Named turns come first, each shown by rows before and after it. Which turns, in which order, take the first row of each pair that follows to the second? Write the first one first, as in the answered first pair.
Z127:
[-1.00 -0.83 -0.51 -0.77 -0.24  0.36  0.23  0.04  0.06  0.27]  ->  [ 0.72 -0.88 -0.67  0.07 -0.04  0.52 -0.07  0.80  0.29  0.76]
[ 0.20  1.01  2.26 -4.18 -2.91 -2.29  1.78 -0.82  2.83 -2.99]  ->  [ 5.64  2.30  1.52  1.64 -1.97 -1.20 -2.53  0.56  1.99 -1.38]
[ 2.53 -2.84 -0.25  2.04  3.00 -1.87  3.29  1.16  3.06  1.43]  ->  [-1.66 -0.82 -0.74  5.66  3.21 -0.83 -1.09 -2.73  0.26  0.78]
[ 1.09  2.27  1.94 -0.28 -1.42 -0.79  2.26 -1.70  0.82 -0.32]  ->  [ 2.19  2.63  1.71  1.19 -1.22 -0.39  1.00 -1.69  0.39  0.10]
Z276:
[ 1.32  0.67 -0.97  1.41  1.18  0.29 -1.22  1.10  0.17  0.39]  ->  [-1.82  1.36 -0.72  0.35  0.87  0.15 -1.39 -0.64 -0.70 -0.50]
[-0.27  0.43  1.33 -0.75 -1.20  0.97  3.05 -1.89  2.32 -2.18]  ->  [ 2.79  0.42  1.09  0.34 -0.85  1.03  2.74 -0.47  2.58 -1.39]
[-0.16  0.64  0.33  1.42 -2.39  2.10  0.63 -1.31 -0.75  4.40]  ->  [-0.44  0.89  0.28  1.38 -2.35  1.84  0.50 -1.66 -0.77  4.25]
[ 1.42 -3.06  0.25  2.31  1.43 -0.19 -1.82  1.27  0.21  1.55]  ->  [-0.26  0.09  0.41  2.16  1.22 -0.67 -3.91 -1.08 -1.65  0.06]
Z609:
[-0.29 -6.38 -0.27  1.77 -0.46  1.30  2.04  0.37  2.08  2.00]  ->  [-5.62 -2.19  0.33 -1.25 -1.42  0.19  0.71 -3.92 -0.41 -0.84]
[-1.06  0.39 -0.28  1.68  0.13  0.49 -1.43 -0.71 -0.47 -0.55]  ->  [-0.08  0.38 -0.38  1.97  0.16  0.50 -1.43 -0.32 -0.28 -0.41]
[-1.02 -2.03  1.30  1.87 -0.80 -0.15 -0.89  1.27  3.37 -0.72]  ->  [-3.04 -0.62  1.58  0.79 -1.20 -0.63 -1.35 -0.31  2.34 -1.81]
[-7.58 -3.13 -0.21  0.05 -0.35  0.51  1.46 -2.69  0.74  0.74]  ->  [-3.53  5.10  0.08 -0.99 -0.68 -1.59 -3.03 -4.29 -2.45 -1.46]
Z712:
[-4.99  0.05 -1.03 -0.09  0.30  0.61 -1.07 -1.13 -1.07 -0.98]  ->  [-4.93 -2.02 -1.00 -0.01  0.50  0.99  0.46 -0.02 -0.10 -0.20]
[ 0.28 -0.30 -0.44  1.73  0.34  0.36  0.03  0.22  0.08  0.35]  ->  [ 0.74 -0.71 -0.49  1.29  0.35  0.28  0.47  0.65  0.50  0.32]
[ 1.29 -0.20 -0.39  6.52  0.63  1.32 -3.64  1.15 -1.24  2.27]  ->  [ 1.83 -2.80 -0.37  5.80  0.77  1.56 -1.28  2.82  0.39  3.20]
Z602:
[-4.82 -0.28 -1.66  0.27 -0.54  0.58 -0.72 -0.09 -0.70 -1.50]  ->  [-3.52 -2.03 -1.92  2.54 -0.02  1.44 -1.01  0.92 -0.16 -0.20]
[ 3.35  1.08  0.13  0.19  0.34 -0.69 -0.85  0.94  0.31  0.25]  ->  [ 2.78  1.91  0.32 -1.15  0.09 -1.05 -0.56  0.66  0.17 -0.34]
[ 0.78 -0.43 -0.68  3.89  1.04  0.95 -1.61  0.20  0.11  0.76]  ->  [ 2.90 -1.20 -0.51  1.67  0.87  0.18  0.79  2.06  1.51  0.86]
[-2.31  0.37  0.41 -4.50  1.09 -0.77  2.75  0.86  2.50 -1.04]  ->  [-5.04  1.74  0.11 -2.81  1.10 -0.15  0.14 -1.65  0.77 -1.70]
Now pairs of rows:
(two turns a pair)
[-0.18  1.84  0.91 -3.97 -0.90 -1.93  0.53 -0.92 -0.03 -1.17]  ->  [ 3.67  1.17  0.07  2.16  0.01 -0.44 -2.88  0.31 -0.42  0.96] => Z276 Z127
[-8.11  2.65  0.86 -0.62 -2.43  1.47 -2.01 -4.10 -3.92 -2.11]  ->  [ 3.88  5.15  1.45 -7.02 -2.79 -1.91  2.30  2.28 -1.16 -2.19] => Z127 Z712
[-1.51 -3.01  0.14 -1.32 -0.09 -0.59  3.17  0.89  2.54  1.45]  ->  [ 0.60  2.55  0.51 -3.99 -0.52 -2.44  1.38 -0.13  0.73 -0.63] => Z712 Z712
[ 8.87  2.32 -1.19 -0.48  0.33  0.08  0.17  5.76  2.27  0.15]  ->  [-0.16  6.44 -1.42  3.87  0.21  1.61 -6.99 -1.94 -3.01 -1.74] => Z276 Z602
[-0.97 -2.53  0.52 -2.10  0.10  0.01  2.12  1.04  1.39 -0.64]  ->  [ 3.28 -1.32  0.35 -0.61  0.54 -0.08  0.52  2.33  1.24 -0.21] => Z127 Z602
[ 0.86  0.94  0.72 -0.89 -0.48  0.02 -0.17 -0.44 -0.73 -1.10]  ->  [ 0.91  0.64  0.77 -1.14 -0.50  0.01  0.27 -0.23 -0.43 -0.92] => Z276 Z609
[-0.64  0.54 -0.44 -0.93  1.23 -1.23  0.56  1.12  1.30 -1.25]  ->  [-0.29 -0.63 -0.76  1.13  1.59 -0.39 -0.02  1.63  1.47 -0.34] => Z127 Z609
[ 1.27 -3.53  0.40  3.07  0.13  1.91 -2.26  1.38  1.68  1.42]  ->  [ 2.62 -1.56  1.16 -3.58 -0.73 -0.64  1.21  2.44  2.64 -0.20] => Z712 Z602
[-5.74 -0.43  0.72 -2.05 -1.00  0.32  1.84 -3.09 -0.91 -0.59]  ->  [ 0.66  3.60  0.19  3.00 -0.24  0.66 -3.87 -2.72 -3.07 -0.04] => Z609 Z602
